50 stands for zero in the data rows.
Here are some points:
array([58, 49, 54, 47, 46, 38, 43, 48, 49, 44, 59, 34, 66, 51, 60, 47])
array([51, 51, 50, 26, 64, 58, 36, 59, 48, 38, 46, 43, 33, 37, 45, 74])
array([49, 54, 43, 42, 43, 47, 44, 72, 61, 60, 41, 59, 50, 46, 59, 41])
array([54, 52, 45, 38, 65, 48, 43, 62, 34, 44, 48, 62, 56, 48, 47, 69])
array([33, 47, 45, 49, 53, 48, 46, 31, 63, 50, 43, 45, 29, 38, 52, 54])
array([37, 60, 51, 54, 38, 43, 51, 46, 61, 48, 66, 54, 63, 52, 53, 49])
array([54, 54, 48, 53, 59, 47, 49, 68, 60, 39, 42, 59, 62, 56, 46, 50])
array([56, 37, 65, 44, 50, 49, 53, 36, 47, 43, 50, 55, 47, 47, 32, 53])
array([52, 65, 43, 49, 51, 40, 63, 31, 70, 34, 51, 58, 53, 32, 25, 41])
array([57, 51, 63, 52, 88, 65, 51, 66, 46, 47, 38, 42, 48, 43, 42, 57])
array([43, 54, 40, 61, 44, 51, 43, 48, 37, 51, 56, 41, 52, 48, 47, 39])
array([40, 61, 55, 72, 35, 44, 48, 53, 53, 53, 56, 61, 56, 48, 61, 53])
array([50, 47, 40, 32, 65, 66, 37, 60, 32, 51, 43, 51, 45, 32, 45, 69])
array([38, 55, 30, 60, 52, 49, 60, 37, 60, 52, 58, 60, 46, 38, 53, 43])
array([70, 44, 66, 34, 52, 40, 40, 64, 31, 46, 55, 51, 64, 48, 37, 54])
array([41, 59, 41, 62, 45, 42, 47, 50, 68, 47, 49, 63, 45, 41, 41, 50])
array([58, 43, 57, 61, 39, 49, 60, 37, 56, 72, 64, 44, 53, 62, 39, 39])
array([45, 50, 46, 53, 45, 41, 53, 52, 69, 48, 62, 55, 46, 47, 49, 31])
array([48, 65, 36, 49, 32, 53, 59, 58, 52, 63, 62, 62, 51, 38, 53, 40])
array([76, 40, 62, 31, 45, 54, 40, 48, 35, 45, 46, 45, 63, 56, 43, 55])
array([38, 69, 33, 64, 41, 49, 59, 39, 45, 57, 44, 55, 46, 39, 63, 44])
array([59, 54, 41, 40, 50, 45, 47, 57, 53, 49, 43, 32, 56, 46, 44, 49])
array([53, 39, 70, 20, 54, 42, 22, 51, 40, 55, 54, 58, 62, 54, 39, 49])
array([54, 62, 53, 62, 35, 54, 53, 33, 60, 69, 68, 49, 38, 44, 68, 35])
array([34, 42, 55, 47, 65, 45, 75, 34, 67, 59, 47, 68, 51, 36, 55, 38])
array([42, 38, 54, 58, 39, 48, 58, 45, 53, 55, 54, 55, 41, 50, 64, 28])
array([40, 50, 42, 65, 37, 57, 49, 59, 49, 56, 59, 43, 61, 46, 54, 42])
array([49, 37, 58, 51, 53, 47, 61, 48, 53, 52, 59, 61, 59, 55, 33, 30])
array([62, 43, 59, 55, 42, 69, 45, 55, 33, 45, 42, 32, 56, 54, 50, 51])
array([60, 42, 56, 46, 50, 50, 42, 70, 57, 55, 47, 51, 26, 45, 43, 64])
array([55, 51, 40, 54, 56, 37, 49, 53, 49, 64, 52, 56, 43, 57, 52, 40])
array([36, 47, 62, 35, 69, 32, 64, 59, 63, 34, 27, 46, 40, 52, 47, 71])
array([68, 53, 53, 53, 54, 51, 45, 42, 63, 28, 50, 49, 58, 51, 37, 50])
array([29, 32, 55, 49, 48, 59, 53, 63, 52, 70, 49, 47, 37, 50, 47, 50])
array([43, 58, 36, 69, 44, 56, 62, 58, 54, 55, 63, 52, 54, 67, 53, 37])
Here are 32 more points, each followed by its number:
array([34, 53, 34, 63, 42, 55, 51, 54, 73, 61, 60, 53, 52, 45, 56, 39]) 0
array([35, 38, 57, 74, 41, 49, 66, 34, 63, 65, 77, 62, 43, 59, 76, 28]) 1
array([61, 61, 44, 50, 45, 49, 37, 59, 50, 55, 34, 54, 70, 52, 54, 37]) 2
array([58, 60, 51, 54, 45, 49, 50, 54, 55, 64, 66, 55, 47, 38, 53, 52]) 3
array([62, 51, 43, 57, 48, 48, 42, 40, 47, 34, 46, 49, 57, 45, 60, 50]) 4
array([38, 48, 52, 50, 37, 59, 31, 62, 52, 45, 62, 42, 65, 47, 42, 23]) 5
array([64, 42, 64, 61, 58, 52, 45, 37, 50, 56, 68, 64, 55, 61, 55, 38]) 6
array([40, 45, 43, 62, 24, 56, 51, 40, 53, 67, 65, 54, 31, 51, 54, 47]) 7
array([54, 45, 53, 41, 53, 50, 35, 59, 37, 40, 47, 47, 57, 61, 57, 46]) 8
array([37, 54, 62, 48, 63, 49, 82, 39, 55, 55, 63, 59, 51, 57, 64, 38]) 9
array([62, 62, 42, 47, 57, 46, 67, 41, 56, 41, 46, 43, 63, 64, 54, 76]) 10
array([47, 55, 45, 36, 47, 61, 49, 63, 43, 49, 42, 23, 41, 54, 60, 61]) 11
array([56, 36, 86, 28, 63, 37, 44, 44, 40, 52, 55, 58, 16, 60, 60, 58]) 12
array([40, 55, 47, 54, 36, 74, 48, 53, 44, 47, 66, 48, 55, 37, 42, 44]) 13
array([58, 66, 43, 65, 39, 51, 58, 54, 50, 73, 52, 62, 46, 49, 48, 40]) 14
array([34, 43, 36, 47, 33, 53, 51, 53, 46, 46, 59, 45, 58, 49, 43, 27]) 15
array([49, 52, 45, 55, 37, 48, 51, 42, 57, 56, 41, 39, 46, 49, 57, 35]) 16
array([71, 61, 51, 48, 36, 57, 35, 45, 47, 39, 53, 37, 74, 41, 38, 34]) 17
array([46, 40, 32, 57, 42, 42, 46, 57, 54, 43, 38, 34, 59, 44, 41, 57]) 18
array([47, 66, 50, 62, 54, 50, 51, 51, 55, 53, 44, 58, 43, 39, 29, 44]) 19
array([42, 56, 43, 53, 40, 59, 63, 54, 52, 52, 48, 64, 52, 43, 51, 31]) 20
array([61, 72, 40, 35, 48, 61, 51, 47, 56, 34, 50, 55, 64, 50, 33, 56]) 21
array([50, 43, 46, 18, 50, 49, 32, 49, 41, 47, 53, 68, 34, 38, 62, 61]) 22
array([55, 43, 60, 42, 41, 52, 34, 44, 36, 46, 47, 39, 56, 52, 42, 44]) 23
array([53, 46, 43, 54, 30, 43, 51, 34, 42, 52, 62, 72, 47, 59, 49, 24]) 24
array([47, 52, 60, 53, 49, 57, 38, 45, 55, 39, 46, 49, 54, 28, 47, 43]) 25
array([41, 44, 52, 72, 59, 58, 55, 50, 46, 47, 53, 46, 68, 54, 68, 38]) 26
array([50, 50, 59, 42, 46, 42, 54, 52, 50, 70, 62, 52, 54, 48, 42, 26]) 27
array([55, 53, 33, 50, 43, 48, 43, 54, 51, 44, 52, 46, 66, 58, 30, 54]) 28
array([48, 42, 36, 30, 57, 71, 38, 54, 59, 45, 43, 49, 46, 45, 48, 63]) 29
array([62, 45, 52, 44, 45, 49, 48, 50, 39, 60, 37, 47, 27, 46, 55, 70]) 30
array([37, 54, 33, 60, 46, 49, 49, 59, 58, 59, 55, 46, 56, 48, 47, 37]) 31
Which of these numbered points is nearest to each point below, ignoring the 2 directions in which the first points spread most? Its number follows each.
array([73, 34, 47, 52, 38, 48, 60, 67, 42, 53, 39, 52, 64, 52, 46, 35]) > 20
array([22, 38, 57, 55, 57, 55, 57, 49, 54, 55, 65, 59, 30, 54, 68, 41]) > 1
array([53, 45, 40, 50, 25, 48, 42, 58, 57, 53, 37, 39, 70, 60, 51, 45]) > 18
array([28, 45, 63, 49, 38, 58, 59, 52, 53, 60, 55, 49, 32, 40, 45, 48]) > 7
array([61, 61, 53, 42, 62, 38, 63, 55, 57, 41, 29, 36, 66, 73, 67, 97]) > 10
array([47, 50, 71, 49, 59, 52, 65, 29, 39, 44, 41, 63, 71, 63, 55, 57]) > 9
array([39, 54, 67, 32, 84, 60, 52, 41, 37, 69, 43, 48, 33, 35, 53, 58]) > 27
array([49, 53, 50, 65, 42, 61, 61, 55, 49, 51, 71, 46, 31, 64, 47, 48]) > 7
array([51, 55, 40, 43, 44, 57, 50, 46, 56, 38, 32, 41, 64, 36, 37, 50]) > 17
array([58, 66, 32, 53, 42, 46, 46, 40, 61, 37, 47, 56, 67, 40, 45, 47]) > 17
array([32, 48, 55, 71, 70, 57, 34, 45, 59, 44, 45, 29, 42, 43, 51, 66]) > 26
array([58, 36, 62, 46, 36, 51, 53, 50, 32, 47, 55, 61, 74, 45, 40, 51]) > 20
array([25, 32, 49, 56, 62, 59, 63, 41, 52, 49, 83, 54, 28, 50, 81, 58]) > 1
array([61, 50, 50, 38, 54, 35, 51, 46, 37, 50, 42, 35, 47, 50, 59, 60]) > 16
array([55, 56, 59, 62, 41, 37, 51, 28, 54, 39, 56, 54, 48, 57, 55, 52]) > 4
array([46, 62, 38, 57, 47, 58, 56, 48, 63, 55, 48, 41, 40, 51, 62, 36]) > 16
Now 32 new points, numbered from 0 again:
array([52, 51, 53, 48, 22, 48, 48, 37, 50, 52, 43, 62, 55, 40, 36, 45]) 0
array([65, 50, 50, 53, 55, 54, 58, 44, 58, 54, 72, 38, 48, 59, 50, 30]) 1
array([40, 53, 39, 59, 48, 49, 53, 31, 38, 35, 60, 52, 58, 47, 47, 52]) 2
array([35, 47, 37, 52, 49, 60, 63, 46, 47, 46, 55, 38, 36, 49, 35, 64]) 3
array([76, 40, 59, 42, 60, 38, 57, 62, 47, 47, 34, 50, 51, 62, 51, 81]) 4
array([33, 37, 60, 32, 52, 55, 48, 61, 34, 50, 47, 40, 34, 51, 45, 65]) 5
array([67, 45, 45, 50, 45, 47, 42, 44, 63, 53, 71, 41, 60, 87, 41, 40]) 6
array([79, 42, 55, 35, 58, 45, 31, 62, 45, 35, 32, 54, 69, 47, 48, 54]) 7
array([47, 26, 56, 86, 50, 54, 48, 38, 59, 63, 71, 60, 48, 54, 57, 36]) 8
array([49, 49, 47, 47, 40, 50, 58, 57, 39, 53, 53, 57, 66, 50, 45, 62]) 9
array([56, 54, 45, 40, 60, 60, 34, 56, 41, 41, 54, 46, 67, 49, 30, 56]) 10
array([60, 52, 57, 55, 46, 43, 62, 44, 51, 54, 55, 62, 57, 42, 40, 43]) 11
array([42, 59, 37, 68, 39, 58, 60, 53, 53, 54, 50, 51, 51, 51, 56, 54]) 12
array([54, 35, 74, 31, 68, 40, 65, 50, 63, 47, 29, 39, 42, 60, 71, 77]) 13
array([46, 31, 57, 55, 47, 43, 54, 31, 46, 70, 66, 56, 53, 61, 51, 53]) 14
array([32, 51, 60, 82, 51, 46, 56, 50, 67, 51, 87, 59, 35, 57, 58, 36]) 15
array([50, 57, 53, 33, 62, 58, 57, 59, 23, 48, 32, 44, 33, 55, 62, 56]) 16
array([29, 51, 50, 47, 55, 51, 47, 46, 65, 58, 59, 51, 26, 25, 52, 64]) 17
array([33, 45, 27, 50, 40, 55, 34, 51, 46, 56, 51, 44, 56, 40, 40, 48]) 18
array([61, 44, 53, 39, 49, 48, 37, 33, 38, 54, 47, 43, 58, 73, 43, 53]) 19
array([51, 43, 61, 23, 69, 42, 70, 68, 71, 36, 32, 54, 48, 59, 57, 78]) 20
array([48, 69, 28, 45, 56, 45, 50, 58, 37, 54, 23, 58, 67, 61, 38, 44]) 21
array([24, 39, 44, 42, 76, 49, 45, 38, 45, 48, 44, 55, 42, 41, 50, 71]) 22
array([41, 49, 45, 47, 50, 64, 40, 61, 40, 44, 61, 38, 35, 52, 44, 61]) 23
array([32, 66, 36, 45, 51, 58, 51, 66, 53, 54, 44, 60, 58, 38, 57, 47]) 24
array([51, 53, 41, 58, 45, 53, 47, 53, 43, 56, 45, 48, 83, 48, 38, 39]) 25
array([49, 61, 47, 53, 40, 54, 44, 52, 45, 51, 46, 41, 66, 44, 37, 46]) 26
array([49, 46, 76, 63, 42, 45, 65, 26, 54, 60, 65, 60, 46, 62, 56, 43]) 27
array([58, 35, 68, 39, 61, 59, 29, 42, 42, 41, 55, 42, 46, 44, 36, 55]) 28
array([69, 58, 44, 49, 69, 38, 63, 39, 75, 31, 49, 56, 57, 60, 48, 50]) 29
array([43, 68, 43, 44, 33, 51, 49, 57, 60, 42, 47, 36, 45, 53, 29, 41]) 30
array([50, 36, 81, 53, 56, 43, 66, 47, 56, 45, 67, 55, 57, 58, 42, 54]) 31
The same question for these:
array([59, 65, 53, 44, 36, 64, 49, 59, 47, 39, 45, 52, 50, 44, 34, 55]) > 26
array([41, 74, 37, 59, 50, 38, 61, 62, 43, 61, 40, 63, 61, 43, 75, 38]) > 24
array([45, 51, 48, 53, 38, 49, 51, 70, 49, 56, 30, 57, 55, 37, 60, 42]) > 24
array([74, 38, 48, 60, 34, 59, 53, 58, 44, 47, 59, 52, 54, 47, 25, 41]) > 11
array([50, 57, 54, 67, 52, 39, 75, 49, 62, 53, 38, 51, 52, 60, 46, 66]) > 4
array([43, 60, 37, 59, 43, 52, 42, 53, 58, 51, 37, 46, 63, 40, 59, 47]) > 26
array([46, 69, 44, 77, 40, 59, 60, 66, 60, 54, 50, 56, 36, 44, 69, 47]) > 12
array([47, 44, 37, 64, 45, 50, 72, 61, 66, 54, 74, 50, 43, 56, 43, 29]) > 1
array([56, 66, 45, 58, 59, 43, 51, 27, 47, 53, 48, 41, 71, 52, 32, 37]) > 25
array([55, 40, 59, 42, 66, 51, 44, 46, 41, 44, 45, 41, 41, 49, 41, 58]) > 28
array([42, 51, 69, 52, 45, 63, 49, 53, 41, 58, 45, 40, 42, 50, 49, 46]) > 5
array([46, 47, 65, 30, 68, 36, 61, 72, 53, 39, 34, 34, 49, 75, 47, 83]) > 20
array([42, 37, 55, 75, 63, 29, 66, 28, 54, 51, 74, 58, 56, 50, 53, 31]) > 31
array([51, 56, 59, 62, 45, 35, 43, 61, 63, 49, 75, 61, 40, 62, 41, 33]) > 15
array([46, 58, 44, 77, 48, 57, 53, 42, 43, 61, 48, 63, 46, 59, 56, 41]) > 12
array([43, 50, 52, 53, 56, 56, 54, 38, 51, 41, 67, 42, 61, 47, 75, 37]) > 2
